cols: L Q R T F S
z384: [118 178 147  82 163 128]
z31: [108 103 140 131  83 180]
z638: [132  76 140 163  82 120]
z364: [145 136 126 110  81 104]
z679: [129 161  79 162 168 129]
z322: [173 105 100 134 111  98]
z124: [135 161 141  92 143 176]
z32: [ 77 159 157 151 108 117]
z963: [132  76 140 123 106 131]
z646: [109 111 169 106 170  87]
z912: [ 82 119 113 152  92 128]
z917: [111 176 145 107  90 161]
[129 161  79 162 168 129]
z679
after: [151]
[108]
shift +1: [118 178 147  82]
[119 179 148  83]
down: [83 82]
F
again z679: 
[129]
[132  76 140 163  82 120]
z638

cols: H U K X W Y
z94: [150 154 103 139 153  59]
z940: [116  91  79 161 137  72]
z770: [ 97 127 103 142 106  91]
z34: [169 157 160 110  92 156]
after: [92]
[156]
[ 97 127 103 142 106  91]
z770
after: [139]
[153]

cols: C N P E
z408: [152  61  60  76]
z297: [158 158  62 158]
z845: [177 114  67  86]
down: [152 158]
C
[177 114  67  86]
z845
after: [60]
[76]
[158 158  62 158]
z297
again z297: 
[158]

cols: megup Zadid dok pobis Pil gukeb kose domav pep
z931: [183 117 108 137 119 146 121 116 149]
z401: [183 117 108 137 119 146 131 116 137]
z544: [121 139 131 124 129 119 127 135 120]
shift -1: [137]
[136]
again z401: 
[137]

cols: G J Z M D A V
z955: [137 116 131 130 124 125 126]
z536: [144 151 154 170 187 129 125]
z125: [125 122 134 164 169 115 165]
z946: [139 132 133 130 121 119 117]
z633: [137 130 131 130 124 131 131]
z165: [137 116 131 130 124 125 131]
after: [134]
[164]
[144 151 154 170 187 129 125]
z536
[125 122 134 164 169 115 165]
z125

cols: malep mugo zaz Gizis fugo tob Dusur
z166: [187 121 159 122 100 126  85]
z417: [112 136 124 117 145 155 148]
z605: [ 83 157  95 174 125 157  79]
z864: [128 129 120 134 125 135 118]
z400: [ 88 154  99 167 125 154  88]
z215: [154 112 138 112 127 121 163]
z529: [ 68 138  79 156 152 126 164]
z376: [134 123 131 138 135 119 126]
after: [119]
[126]
down: [159 124  95 120  99 138]
zaz
shift -1: [155]
[154]
[ 83 157  95 174 125 157  79]
z605
shift -1: [79]
[78]

cols: gamub Tem zop tirab kovef
z762: [119  87 150 105  95]
z362: [123 123 134 133 119]
z595: [104 138 131 125  88]
z202: [ 74 151 145 180  56]
z113: [117  94 148  98 103]
z962: [161 145 108 102 145]
shift -1: [150 105]
[149 104]
again z962: 
[145]

cols: fupa gefa Mip zurof Dov pim kamaf Tosok zuse ket
z676: [120 145 124 126 133 176  99 125 126 145]
z808: [121 147 120  95 164 152 123 185 128 118]
z727: [128 100 126 117 106 109 184 134 103 110]
z79: [141 100 127 136 125 125 124 163 125 125]
down: [145 147]
gefa
[120 145 124 126 133 176  99 125 126 145]
z676
down: [152 109]
pim
again z79: 
[125]
down: [123 184 124]
kamaf
after: [185]
[128]
[141 100 127 136 125 125 124 163 125 125]
z79

cols: Lon milu lufe gekif Zana segu Vate
z379: [112 112 112 136 165 112 141]
z929: [134  94  82 145  92 154 153]
z551: [136 145 149 135 153 138 118]
z825: [155 114 112 136 165 157 154]
shift +1: [112]
[113]
shift -1: [94]
[93]
again z379: 
[112]
shift -1: [155]
[154]
after: [155]
[114]
down: [ 82 149]
lufe
[136 145 149 135 153 138 118]
z551

cols: gibu Dazib Miv litob Kudav fuz teg Zoga lezi siz
z242: [135 103 149 124 153 117 144 109 132 120]
z915: [144  71 173  80 197  85 166 130 139  87]
z886: [149  75 156  86 190  93 156 102 182  83]
z110: [126 137 142 130 119 154 110 159 117 145]
z287: [154  78 168  78 147 143 122 144 112 164]
again z287: 
[78]
after: [109]
[132]
[144  71 173  80 197  85 166 130 139  87]
z915
down: [156 110 122]
teg
shift -1: [156]
[155]
after: [173]
[80]

cols: Kar migu rif Binup Les pezo
z971: [114 156 134 161 123 109]
z141: [147 127 140 107 151  99]
z840: [103 117 116  97 163 153]
z911: [115 113 148 115 102 115]
z744: [146 114 148 124 125 103]
z927: [121 133 117 127 106 156]
z741: [139 116 139 139 139 153]
z235: [ 87  76 148 133 106 149]
[115 113 148 115 102 115]
z911
down: [117 139 148]
rif
[139 116 139 139 139 153]
z741
[147 127 140 107 151  99]
z141
after: [134]
[161]
[146 114 148 124 125 103]
z744
again z741: 
[139]

cols: kas lor raz moror ged pemo Tanu
z597: [137 102 115 125  65 172 114]
z416: [119  95  96 163 163  62 177]
z698: [119  95  96 163 163  62 153]
z351: [138 139 145 110 137 136 105]
z274: [ 91 154 124 147 157  93 176]
z567: [150  84 106 141 110 123 133]
z535: [114 169 150 120 168 111 126]
z949: [124 149 138 130 180  88 136]
z728: [163 121 144  97 111 156  82]
z115: [171  81 114 127 173  62 125]
down: [ 91 150 114 124 163]
kas
down: [ 84 169 149 121]
lor

cols: Zatis Gedu favi zonez manu vip
z91: [155 119 140 145 130 191]
z64: [155 119 146 145 149 149]
z460: [155 196 140 145 110 197]
again z64: 
[149]
shift -1: [119 146]
[118 145]
shift -1: [110]
[109]
after: [130]
[191]
[155 196 140 145 110 197]
z460
after: [196]
[140]

cols: zeki ronom Por mabem Gol Bomif ramit
z405: [100  55  86 122 132 171 155]
z159: [150  83 125 166 131  90 121]
z122: [164  89 106 148 120 123 113]
z936: [185 104  89 119 180  88 122]
after: [185]
[104]
after: [171]
[155]
down: [83 89]
ronom
[164  89 106 148 120 123 113]
z122
down: [122 166 148]
mabem

cols: lega Tazum Rin gezop nopi mepig
z686: [ 79 198  62 186 172 175]
z114: [ 79 198  62 186 126 130]
z433: [126 124 125 129 129 131]
z67: [129 129 124 127 125 129]
z534: [ 79 198 125 186 126 130]
[126 124 125 129 129 131]
z433
down: [186 129 127 186]
gezop
down: [129 127]
gezop
again z67: 
[129]
[ 79 198  62 186 126 130]
z114

cols: vuv Gomod Fafo vil ligek zur mok sogu
z184: [ 82 149 128 131 135 169 130 127]
z883: [118 144 131 143 191 128 110 100]
z976: [118 144 131 143 127 159 126 144]
z666: [118 144 131 143 127 159 126 135]
[118 144 131 143 127 159 126 135]
z666
[118 144 131 143 127 159 126 144]
z976

cols: bakur fere neri kuzaz mopo nok Bobag
z571: [162 127 117 121 136 134 129]
z542: [162 127 117 104 104 104 179]
z703: [162 127 117 121 136 105 162]
down: [104 105]
nok
again z542: 
[104]
shift +1: [127 117 104 104]
[128 118 105 105]
down: [104 121]
kuzaz
after: [105]
[162]
shift -1: [104]
[103]
again z703: 
[162]

cols: lof gep kedi fanub ragov bik Nabe
z945: [121  68 137 126 168 113 155]
z821: [125  59 139 122 152 112 151]
z459: [163  87 143 118  81 148 108]
z519: [158 131 160 163 131 146 163]
[125  59 139 122 152 112 151]
z821
after: [160]
[163]
down: [152  81 131]
ragov
[158 131 160 163 131 146 163]
z519

cols: Vefe meze zak Leza mar bipe Nom pogas
z133: [126 110 126 119 135 135 134 128]
z186: [ 87  99 137  77 147  84  96 185]
z768: [134 105 128 109 138  94 117 154]
z651: [151 142 122 159 118 148 149  90]
z759: [108 123 141 112 131  96 123 149]
z858: [112 128 135  98 135 117 106 152]
after: [159]
[118]
again z759: 
[123]
[151 142 122 159 118 148 149  90]
z651
after: [142]
[122]
down: [ 94 148  96]
bipe
down: [119  77]
Leza
[112 128 135  98 135 117 106 152]
z858

cols: zed dupir teti betip Mulas medaf
z267: [115 165 116 121 103 145]
z53: [113  70 122 167 126 106]
z131: [129 180 141  88 179 118]
z782: [143 177 112 112  80 146]
z905: [133 101 136 178 172 156]
z793: [106  66 121 186 125 135]
[115 165 116 121 103 145]
z267
shift -1: [115]
[114]
[113  70 122 167 126 106]
z53
[129 180 141  88 179 118]
z131

cols: dipi Nuno val kuvul gur
z639: [140 132 173 173 161]
z774: [136 141 126 122 153]
z221: [139 112 130 167 120]
z444: [134 148 131 124 160]
z958: [140 133 172 178 155]
z50: [133  88 196 166 176]
z370: [173 156 128 175 174]
z222: [141 139 172 122 162]
z907: [104  94 187 110 159]
z489: [195 160 122 194 137]
z73: [ 98  85 191 113 157]
down: [173 141 104 195]
dipi
after: [104]
[94]
after: [166]
[176]

cols: baf sube nunib kugu kiral rifel bili Fekoz zuvi
z716: [130 129 113 140 149 175 124 126 125]
z153: [144 116 134 118 124 161 130 138 128]
z598: [117 122 151 144 104  56 124 133 128]
z363: [126 115 144 146 127 113 136 125 121]
z77: [145 125 134 133 164 115 129 141 135]
z599: [139 145 134 128 134  78 118 112 131]
z106: [117 118 138 113 124  98 128 141 130]
z288: [124 133 126 125 106 126 125 125 122]
z788: [139 140 131 125 134  97 128 125 134]
z552: [141 120 127 127 142 145 136 128 123]
down: [130 124 136 129 118]
bili
[130 129 113 140 149 175 124 126 125]
z716

cols: veka vas Fulir dofo
z178: [176  93  93 133]
z609: [160 171 140 171]
z799: [ 74 168 142 120]
z260: [99 99 99 74]
z19: [159 170 141 171]
z119: [111  86 138  77]
z246: [137  67 137 158]
z27: [100  76 138  98]
z975: [ 82 168 157 114]
z276: [ 63 141 112 140]
z505: [151  73 141 158]
again z260: 
[99]
[ 63 141 112 140]
z276
after: [63]
[141]
down: [ 74 171  77 158  98 114 140]
dofo

cols: gud gudot Rizin Feb fug
z385: [116  71 129 108 117]
z262: [116  71 125  87 132]
z313: [116  71 129 108 112]
[116  71 125  87 132]
z262
down: [129 125]
Rizin
[116  71 129 108 112]
z313
after: [87]
[132]
[116  71 129 108 117]
z385

cols: Kaba Fas Lenam lave pobe Rikog mabuv Deg dep katat
z349: [121 126 140 128 124 118 132 143 123 122]
z128: [125 111 150 132 125 157 144 127 115 127]
z26: [115 119 143 135  96 141 169 125 125 122]
z760: [111 126 124 115 133 113 124 162 131 123]
z685: [144 147 118 143 120 122 137  90 107 136]
z195: [164 109 103 169 110 109 132  68 108 137]
z834: [146 150 121 102 179 121 130 141 173 126]
again z195: 
[109]
shift -1: [143 123]
[142 122]

cols: viv Kiz Buk nub Sed neron das
z763: [118 112  99 194 112 100 142]
z608: [118 112  99 142 112 100 142]
z409: [ 92 174  69 111 144 192 196]
z835: [139 134 120 141 143  89 148]
z198: [139 134 102 141 143  89 148]
down: [134 134]
Kiz
[118 112  99 194 112 100 142]
z763
shift +1: [174  69 111]
[175  70 112]
shift +1: [112]
[113]
down: [112 174 134 134]
Kiz
again z763: 
[112]
down: [142 196 148 148]
das

cols: vuf kise bufu kobu luz
z765: [137 119 107 138 148]
z856: [147 147 109 146 149]
z412: [ 92 137 161  62 126]
z69: [147 141 109 154 136]
after: [141]
[109]
[ 92 137 161  62 126]
z412
down: [107 109]
bufu
[137 119 107 138 148]
z765
after: [107]
[138]
again z856: 
[147]

cols: fulu Zeme Tig Digu puna fanip Bagu Tabi paku tober
z849: [107  99 160 107 162 106 152 114 132 116]
z994: [115 125 133 115 129 142 115 122 115 114]
z342: [132 114 168 151 114 109 114 114 103 115]
z76: [125 111 178 123 185  75 144  79 130 113]
z675: [138 123  63 150 117 179 109 182 123 169]
z602: [138 123 180 109 134  70  95  92 131 123]
[125 111 178 123 185  75 144  79 130 113]
z76
down: [116 114 115]
tober
down: [144 109]
Bagu
shift -1: [130]
[129]
again z994: 
[115]
again z342: 
[114]

cols: zisu sizog lifut lisam Beto
z617: [129 123 162  73  80]
z606: [134 122 161  86  74]
z39: [126 124 162  65  83]
z212: [123 124 164  54  86]
z302: [126 123 163  62  84]
z36: [130 123 161  77  78]
z35: [124 124 163  56  85]
z895: [ 59 124 163  59  85]
z866: [ 81  81 162  69  81]
z565: [132 122 161  81  75]
down: [124  81]
sizog
down: [124 124 123 123 124 124  81 122]
sizog
again z895: 
[59]
shift +1: [81]
[82]
down: [162 161 162 164 163 161 163]
lifut
[130 123 161  77  78]
z36
again z866: 
[81]

cols: Fep runa ripel kasab vide nipuz
z888: [175 184 171  75 144 185]
z486: [161 150 146 109 172 130]
z761: [175 184 171 134 143  76]
down: [184 150]
runa
after: [172]
[130]
shift +1: [134]
[135]
[175 184 171 134 143  76]
z761

cols: mer nuge goke kagiz
z503: [150 119 120 120]
z755: [150 145 125 126]
z623: [168 144  57 194]
[168 144  57 194]
z623
after: [168]
[144]
[150 145 125 126]
z755
again z503: 
[120]
[150 119 120 120]
z503
after: [144]
[57]
down: [119 145]
nuge

cols: nubin tibev bir Balid dol bozef
z303: [120 129  90 129 128 147]
z910: [120 129  90 129  84 173]
z919: [129  88 135 135 198 120]
[120 129  90 129 128 147]
z303
after: [128]
[147]
after: [198]
[120]
shift +1: [129  84]
[130  85]

cols: bagi Kol Lumob lukal rorus dab Kabur
z992: [116  86 132  79  86 175 144]
z959: [156  98  95 144 201 138 107]
z596: [178  55 143 137 178 178 168]
z672: [130  55 143 137 105 148 168]
z390: [158 153 160  68 170 140 143]
z822: [130  55 143 137 105 155 168]
[156  98  95 144 201 138 107]
z959
down: [98 55 55]
Kol
shift +1: [68]
[69]
shift -1: [98]
[97]
shift -1: [79 86]
[78 85]
again z596: 
[178]
[178  55 143 137 178 178 168]
z596

cols: vikan ruki fasul Gitis
z254: [120  81 127 199]
z564: [119 135 122 169]
z700: [140 128 159 110]
shift -1: [159]
[158]
shift +1: [120]
[121]
after: [127]
[199]
down: [127 122]
fasul
shift -1: [128 159]
[127 158]
down: [122 159]
fasul

cols: Vamov Vevid musut napad
z443: [ 83  67  97 165]
z872: [106 120 143 124]
z662: [126 118 119 123]
z17: [156 170 144  83]
z593: [112 148 165 118]
z984: [146 177 164 174]
z771: [146 177 164 110]
z522: [176 174 165  89]
z150: [115  97  97 157]
z192: [157 139 120 119]
[146 177 164 174]
z984
down: [123  83 118 174 110]
napad

cols: doda Tafez Rab tomek dumo sozo
z483: [128  67 177 104  99 163]
z794: [104 104 177 104 167 163]
z414: [104 104 104 104 114 144]
z772: [149 152 103 161 172 103]
down: [104 161]
tomek
again z794: 
[104]
down: [163 144]
sozo
down: [ 99 167]
dumo
again z414: 
[104]

cols: mavof kipo lukod guf Zutef gekim guz muret
z89: [105 134 120 145 163  92  79 169]
z620: [153 152 160 183 133 105 124  83]
z231: [123 163 164 172 153 120 123 122]
z683: [146 107  98 112 126 134 146 141]
[146 107  98 112 126 134 146 141]
z683
down: [105 120]
gekim
after: [145]
[163]
shift -1: [164]
[163]
shift -1: [134]
[133]
after: [126]
[134]
after: [79]
[169]

cols: kurib noz rapa beg
z904: [154 158 142 146]
z284: [150 155 157  86]
z495: [114 106 140 102]
z232: [122 124 120 109]
z320: [143 131 119 155]
z850: [125  55 135 134]
z134: [138 161 156  70]
down: [155 134]
beg
after: [142]
[146]
[143 131 119 155]
z320
down: [155 106 124 131  55 161]
noz

cols: lel gelu nire Rodo paga Zivak Soso Zuf piri
z493: [ 86 127 127 135 111 147 142 138 120]
z314: [159 120 127 153 142 149 142 107  99]
z723: [105 128 114 170 142 150 150 140 115]
z524: [ 93 128 122 136 117 144 145 137 118]
z92: [112 119 141 107 125  91 111 115 113]
z827: [ 72 118 130 126 143 138 138 130 124]
down: [111 142 142 117]
paga
down: [128 119]
gelu
down: [142 150 145]
Soso
[ 72 118 130 126 143 138 138 130 124]
z827

cols: Tipu mozu vab libe gabom lav lopa Peza lono
z37: [118 122 117 107 126 117 122 118 119]
z800: [ 91 175 134 160 101 120 120 139 147]
z922: [139 136 123 128 137 133 153 126 122]
z60: [ 91 189 144 168  91 118  91 138  92]
z487: [144 146 146 123 144 146 146 132 117]
[139 136 123 128 137 133 153 126 122]
z922
again z60: 
[91]
[118 122 117 107 126 117 122 118 119]
z37
down: [117 134 123 144]
vab
after: [132]
[117]
[ 91 189 144 168  91 118  91 138  92]
z60

cols: fefad Kubuz giban logas fozuz vofuz fel kadi
z944: [109 140  92 131 147 117  91  75]
z155: [133  93 147 124  99 110 154 183]
z104: [140 174 132 133 157 169 123  88]
z28: [102 122  87 130 137  99  89  87]
z456: [148 174 147 132 152 177 137 105]
z277: [114  81 120 123  99  85 130 165]
down: [ 75 183  88]
kadi
after: [93]
[147]
down: [137 152  99]
fozuz
[133  93 147 124  99 110 154 183]
z155
down: [102 148]
fefad
down: [ 91 154]
fel

